In the rows, zero is written as 128.
The same turns and mirrors carry the whole set onto itself, and each row onto the other rows of its family. Which rows share a family with each named row? Give them in list order.
These 30 rows form 5 families of 6 rows each.
bune: [115 167  89 103 123 142 100 134 152 166 107 128 143 164 157 123 110 110
 147 122 163 112 116 156 128 145 109 118 141 121 121 124 133 115 134 168
 135 117 150 159 147 112 135 149]
doz: [154 130 115  98 144 152  98 134 142 141  95 125 147 148 134 122  98 134
  97 159 132 106 102 120 143 173 102  99 145 138 139 154 195 128 142 159
 133 118 152 116 113 131 146 116]
pag: [159 133 133 131 130 156 149 126 149 156 106 110 152 109 124 148 115 156
 149 123 141  91 125  85 135 141 106 114 132 116 147 110 171 110 150 126
 134 132 136 109 117 153 131 114]
kugav: [156 148 162 127 121 103 122 119 107  92 131 147 120 125  89 114 135 133
  74 109  93 133 108 149 191 108 146  98 106 138 165 128 111 115 128 137
 159 111 141 114 135 124 129 121]
dop: [132 156 117 148 133 133 124 135 141 162 143 110 150 113 125 142 104 118
 147 106 168  73 101 110 148 152 120 121 119 126 143  92 141 111 147 124
 128 132 150 131 157 158 125 156]
Dimel: [115 113 114 143 167 108 104 132 107 134 125 133 109 153 107 130 114 121
  96 177  76 130 134 155 113 143 155 142 112 118 119 133 118 130 147 129
 141 112 131  77 143  83 108 129]
tobor: [142 148 110 147 127 135 105 123 154 166 108 132 130 147 140 156  98 127
 142 100 144 125  96 143 104 159  95 132 125 126 125 146 113 149  99 135
 173 123 140 163 147 117 142 115]
bukiz: [144 136 127 130 118 121 120  99  87  69 137 143 126  93  90 129 147 106
  74 120  96 133 102 150 160 143 125  84 100 154 133 117 132 113 108 130
 139 127 128 140 129 146 136 110]
nikeb: [128 130 129 105  95 145 125 118  99  95 135 139 135 159 119 132 123 122
 128 112 120 146 173 157 122  85 127  78 105 110 168 109 124 121 134 148
 129 126 123 136 133 106 105 161]
kuge: [160 107 116 124 143 132 106 119 146 146 118 145 144 156 140 140  97 126
  98 135 150 120 112 147 100 184  95 143 147 161 116 134 175 147 104 122
 126 131 157 125 173 128 125 102]
Seli: [140 113 135 125 134  97 115 127 133  97 109 142 135 156  90 110 123 131
  85 141  66 141 117 147 135 115 195 147 128 135 153 113 122  86 137 146
 127 131 104 106 140 122 108 117]
riko: [140 103 118  99 138 122 111 135 142 168 163 142 117 155 132 124 140 132
  85 186 133 125  95 158 117 169 129 149 108 139 103 143 141 116 134 133
 133 112 175 105 143 132 127 132]
buba: [150 149 128 118 145 144 119 131 122  67 105 133 126 112  83 127 113 124
  72 124 119 115 138 159 159 118 136  72  95 155 149 122 162 125 116 106
 126 139 129 144 114 119 119 142]
meli: [118 128 114 131 123 124 117 112  92 103 132 157 117 184 139 119 127 126
 131 131 135 150 188 138 104 108 138 116 116 131 133  95 100 139 130 154
 152 121 165 123 153 124 110 137]
Tukul: [148 153  85 146 109 136 106 125 106 162  81 114 123 164 138 135 127 121
 143 124 136 110  90 137 115 142 121 123 144 137 124 139 109 113 115 159
 164 127 114 163 169 126 128  95]
daro: [108 121 124 128 135 100 120 131 100 107 100 114 116 141  94 138 134 123
  93 141  56 149  80 147 112 143 155 137 141 145 121 129 108 113 127 135
 109 136 109 127 124 115  86 107]
Dor: [143 133 125 165 132 133 115 114 123  90 155 141  95 102  97 135 125 106
 107 132 129 142 130 152 161 139 125 106  81 132 131 109 104 140 152 101
 162 131 150  83 152 143 125 134]
fuv: [148 144 128 148 148 121 128  97 123 164 117 124 139 117 122 122  76 141
 128  96 122  82 114 105 100 181 103 153 113 125 128 109 150 131 120 110
 139 134 152 125 161 141 140 117]
bar: [118 124 140 104 127 130 144 104  65 114 123 138 126 149 127 134 166 153
 123 101  98 165 149 136 112 103 130 118 124 145 155  90 129 111 109 154
 130 142 134 152 131 117 111 112]
sovaf: [111 152 123 127 126 110 117 160 135 102  92 118 126 159 100 121 115 127
 105 155  77 130 112 149 127 122 170 120 107 166 145 144 134 133 127  99
  97 148 112 149 107 100 105 136]
zim: [133 125 103  97 159 131 107 160 160 165 143 128 158 123 133 131 115 128
 109 154 140 101 110 148 131 179 115 146 143 135 123 116 194 119 150 128
 132 111 150 115 140 125 111 134]
nali: [130 136 135 129 101 129 115 145 103  82 151 129 136 101  80 112  97 104
  98 129  93 121 130 138 167 124 141  84  92 139 148 132 129 136 156 106
 130 128 118 109 135 131 108 154]
tisav: [138 146 106 120 133 148 108 127 126 159 122 151 130 171 145 116 122 135
 125 117 154 109 110 156 114 126 129 118 122 102  98 121  64  97 136 158
 163 116 167 145 151 117 111 127]
didu: [137 114 150  98 107 109 151 115 117 101 120 144 105 157 106 119 146 143
 105 116 117 172 154 143 138  68 154 128 133 141 148 128 131 112 120 165
 132 119 138 129 138 127 121 133]
zomi: [167 129 100  94 138 136 104 121 112 145 111 117 112 146 129 121 136 131
  82 149 126 124  84 161 112 186  95 137 141 144 137 131 190 129 132 138
 159 117 148 124 153 144 123  92]
femit: [159 134 119 140 120 125 144 110 101 163 117  94 123 113 103 143 124 150
 129 120 132  90 116  93 121 172 115 149 123 138 145  86 150 122 118 136
 160 131 133 133 150 184 115 113]
bem: [117 118 134 102 109 116 115 146 122 121 122 127 144 162 106 119 118 125
 110 166  68 144 145 167 132 133 146 124 120 132 147 124 131 132 153 128
  96 133 106  97 128  88  72 139]
tevig: [146 119 123 136 150 154 116 112 121 156 156 133 125 109 101 118 100 137
 118 125 148 100 124 101 143 154 147 144  93 143 114  89 108  95 138 133
 147 152 157 113 160 169 135 153]
suk: [138 152 107 140 101 146 105 139 158 148  81 120 157 180 155 131 109 128
 158 136 137 107  85 110 126 140 125 103 144 132 146 146 127 116 148 145
 129 136 136 143 124 139 136 110]
Giga: [134 158 144 110 120 127 161 129 119 103  97 131 132 151 120 128 150 157
 128 120 115 124 168 150 118  89 135 104 106 138 154  96 141 123 117 106
 102 140 137 149 113 103  93 129]

Which other rows belong to the same family as fuv? kugav, tobor, kuge, Seli, didu
Which other rows belong to the same family as tisav? Dimel, riko, meli, Dor, tevig
Which other rows belong to the same family as nali? bune, dop, nikeb, zim, bem

The same turns and mirrors carry the whole set onto itself, and each row onto the other rows of its family. Which rows share a family with each named row? Give them in list order.
These 18 rows form 3 families of 6 rows each.
F: [117 137 130 121 162 122 131 107 115  91 117 135 162 130 120 111 130 149
  92 175  93 141 130  88 160  99 164]
H: [141 150 114 124 166  98 116 130 135 120 153 141 101 131 153 104 105 123
 141 189 151 144 129 144 153 118 133]
L: [168 153 144 111 146 123 106 123 124 125 121 121 103 149 156 122 141 119
 106 166 123 140 136 152 169 116 112]
S: [ 71 133 152 115 132 106 138 112 134 117 153 113 164  82 124 105 143 122
 112 113 120 116 126  98 143 105 187]
E: [134 151 148 128 162 100 110 143 131 126 156 110 109 132 153 102 115  92
 106 159 151 151 132 168 160 140 141]
X: [ 84 146 134 150 161  90 133 122 156  86 118 151 144 101 127 109 120 166
 138 160 104 131 145 103 136 109 149]
B: [112 133 156 148 143 153 141 167 144 148 140 119 153 151 100  84 112 151
 151 103 109 106 144 146 129 110 113]
P: [116 133 148 149 133 160 122 160 114 130 107 135 154 130 104  99 136 151
 129 129  65 109 134 118 120 102 101]
G: [111 117 134 128 141 141 115 151 163 125 109 125 154 135 105  80 111 155
 169 124 110 109 166 134 117  93  96]
U: [124 142 160 132 131 155 153 156 132 173 164 123 126 134 120  95 125 137
 159 100 123  91 120 145 139 104 127]
M: [118 121 140 125 147 106  89 150 131 125 137  91 139 121 133  89 114  74
 103 146 146 149 148 165 139 138 134]
V: [147 117 136 103 124 133  77 130 118 130 103  92 138 130 133 109 143  87
 103 147 115 132 153 147 137 113 103]
J: [138 145 140 107 130 136 139 130 147 162 155 137  99 112 143 105 133 143
 184 125 134  89 124 133 141  86 121]
D: [ 75 151 152 132 156 101 147 117 148  94 143 131 159 109 123 104 130 153
 107 129 112 134 136 102 157 112 182]
R: [ 82 124 127 114 123 103 121 112 133 129 140 128 135  52 137 115 146 113
 149 130 122 103 120  96 119 100 165]
C: [115 120 127  96 131 130 120 101  96 125 135 116 157  91 126 114 149 106
 101 153 109 117 113  82 145  94 173]
Q: [137 153 152 132 124 158 137 143 101 160 142 146 115 112 131 116 155 142
 140 128  84  96 101 115 135  97 119]
K: [115 100 102 112 137 113  80 139 129 125 134 101 147 103 124  85 110  81
 138 163 143 134 148 142 115 116 123]

Which other rows belong to the same family as H? X, G, J, R, K
Which other rows belong to the same family as L? F, P, V, C, Q

